In the data rows, the value 500 means zero.
Each row is a point on one of a few hidden curves, and its group is its curve. There are 2 groups. The first row asked about is in group 0, and each new group gets the next number.
Here is the table:
array([572, 513, 534, 437, 541, 625, 495, 457, 467, 409, 456, 423])
array([642, 435, 427, 379, 356, 440, 442, 547, 519, 371, 377, 418])
array([452, 443, 421, 584, 504, 391, 576, 350, 502, 653, 536, 614])
array([502, 374, 404, 389, 706, 541, 528, 680, 466, 403, 538, 533])
array([450, 413, 627, 601, 385, 535, 496, 470, 494, 506, 522, 485])
array([406, 456, 645, 597, 454, 571, 534, 462, 474, 533, 585, 477])
array([453, 516, 419, 587, 549, 369, 561, 322, 496, 671, 532, 631])
array([549, 511, 718, 497, 242, 602, 425, 535, 525, 401, 447, 294])
array([515, 555, 522, 442, 598, 655, 506, 511, 483, 432, 460, 448])
array([456, 599, 372, 609, 562, 352, 536, 300, 519, 687, 535, 663])
array([485, 396, 610, 573, 377, 490, 488, 483, 503, 506, 490, 501])
array([498, 399, 579, 561, 395, 453, 490, 485, 514, 508, 478, 524])
array([611, 461, 413, 396, 387, 309, 449, 547, 549, 479, 391, 497])
array([511, 501, 386, 427, 653, 482, 538, 537, 488, 500, 519, 529])
array([584, 468, 349, 443, 433, 252, 443, 542, 536, 532, 416, 585])
array([564, 477, 361, 457, 453, 269, 451, 536, 538, 530, 443, 599])
array([382, 496, 620, 613, 527, 592, 550, 455, 497, 543, 617, 493])
array([450, 400, 458, 579, 498, 420, 566, 387, 495, 612, 539, 573])
array([575, 504, 518, 406, 497, 563, 492, 526, 495, 429, 426, 407])
array([508, 420, 490, 425, 641, 559, 507, 696, 464, 371, 503, 524])
array([475, 607, 499, 484, 681, 683, 543, 489, 479, 473, 526, 465])
array([497, 380, 464, 385, 669, 558, 519, 691, 457, 393, 504, 515])
array([370, 679, 491, 549, 755, 679, 569, 453, 452, 530, 635, 514])
array([536, 572, 719, 514, 274, 620, 381, 565, 536, 387, 419, 327])
array([642, 444, 489, 390, 368, 468, 459, 556, 520, 434, 374, 407])
array([509, 387, 413, 383, 683, 526, 538, 629, 472, 417, 529, 546])
array([623, 446, 416, 386, 378, 348, 452, 547, 537, 484, 374, 472])
array([503, 440, 522, 437, 606, 582, 479, 681, 489, 339, 499, 505])
array([549, 466, 418, 508, 429, 312, 478, 514, 530, 521, 424, 586])
array([326, 632, 492, 591, 723, 656, 560, 447, 457, 554, 677, 520])
array([514, 406, 651, 511, 306, 560, 509, 481, 522, 486, 501, 356])
array([549, 510, 736, 513, 251, 613, 409, 547, 523, 392, 457, 301])
array([609, 474, 489, 383, 425, 545, 470, 538, 505, 420, 401, 405])
array([512, 383, 605, 506, 329, 531, 508, 476, 495, 527, 511, 391])
array([505, 337, 604, 525, 353, 501, 537, 451, 494, 523, 508, 403])
array([554, 470, 405, 491, 449, 320, 476, 539, 528, 529, 448, 615])
array([574, 484, 380, 453, 451, 277, 461, 528, 535, 538, 432, 608])
array([466, 647, 369, 616, 539, 393, 527, 306, 514, 675, 517, 660])
array([549, 429, 527, 539, 400, 395, 473, 530, 524, 503, 454, 566])
array([542, 563, 713, 510, 306, 615, 407, 574, 527, 372, 429, 321])
array([504, 584, 377, 470, 593, 449, 510, 490, 512, 551, 505, 560])
array([492, 684, 373, 546, 553, 391, 503, 353, 506, 617, 501, 621])
array([514, 664, 369, 531, 576, 429, 511, 384, 495, 601, 523, 577])
array([476, 403, 630, 590, 376, 508, 501, 481, 490, 511, 505, 463])
array([328, 577, 545, 604, 606, 621, 569, 451, 470, 549, 671, 520])
array([628, 428, 448, 373, 368, 369, 455, 550, 523, 474, 375, 455])
array([500, 501, 571, 447, 529, 581, 451, 673, 509, 361, 484, 466])
array([342, 646, 454, 564, 752, 677, 564, 450, 456, 542, 654, 523])
array([405, 415, 627, 606, 438, 546, 525, 442, 490, 542, 577, 477])
array([507, 416, 408, 373, 699, 522, 542, 649, 465, 433, 529, 536])
array([519, 521, 597, 469, 490, 586, 432, 659, 499, 357, 453, 443])
Some new rows, each followed by its group:
array([536, 544, 630, 482, 441, 633, 414, 648, 490, 359, 454, 421]) 0
array([516, 440, 686, 510, 265, 573, 484, 501, 514, 455, 479, 331]) 0
array([394, 643, 475, 539, 746, 684, 546, 466, 453, 523, 628, 498]) 1
array([472, 688, 365, 597, 567, 390, 510, 302, 524, 670, 503, 640]) 0
array([355, 518, 579, 607, 540, 611, 560, 432, 481, 553, 643, 495]) 1
array([472, 351, 530, 534, 421, 475, 555, 420, 489, 574, 542, 482]) 0
array([630, 452, 504, 381, 405, 496, 466, 542, 496, 420, 366, 410]) 1
array([528, 408, 541, 545, 387, 418, 465, 493, 527, 490, 454, 553]) 1
array([445, 482, 410, 611, 549, 383, 555, 318, 522, 663, 545, 643]) 0
array([488, 698, 365, 582, 565, 400, 506, 323, 533, 640, 501, 645]) 0
array([550, 432, 466, 526, 435, 364, 461, 522, 532, 514, 440, 583]) 1
array([613, 474, 368, 401, 402, 302, 444, 545, 540, 492, 401, 526]) 1
array([589, 469, 363, 425, 414, 258, 447, 536, 542, 520, 406, 560]) 1
array([529, 587, 691, 487, 314, 633, 381, 609, 516, 362, 441, 375]) 0
array([513, 405, 386, 379, 682, 506, 549, 639, 469, 450, 537, 530]) 0
array([486, 596, 491, 456, 629, 673, 527, 525, 476, 454, 507, 441]) 1
array([530, 454, 696, 505, 266, 599, 447, 519, 511, 435, 464, 315]) 0
array([423, 626, 496, 503, 711, 690, 545, 484, 446, 477, 567, 485]) 1
array([455, 562, 390, 616, 555, 377, 567, 302, 515, 699, 532, 658]) 0
array([487, 414, 390, 397, 664, 497, 551, 587, 468, 476, 526, 536]) 0
array([369, 574, 545, 605, 647, 589, 568, 449, 472, 565, 688, 516]) 1
array([511, 625, 376, 499, 586, 435, 507, 431, 501, 569, 518, 555]) 0
array([333, 630, 515, 576, 711, 661, 584, 433, 453, 570, 680, 521]) 1
array([519, 558, 686, 491, 406, 611, 384, 622, 511, 341, 424, 390]) 0
array([473, 384, 504, 553, 464, 439, 562, 406, 489, 591, 529, 512]) 0
array([501, 555, 379, 442, 617, 470, 524, 492, 496, 533, 519, 539]) 0
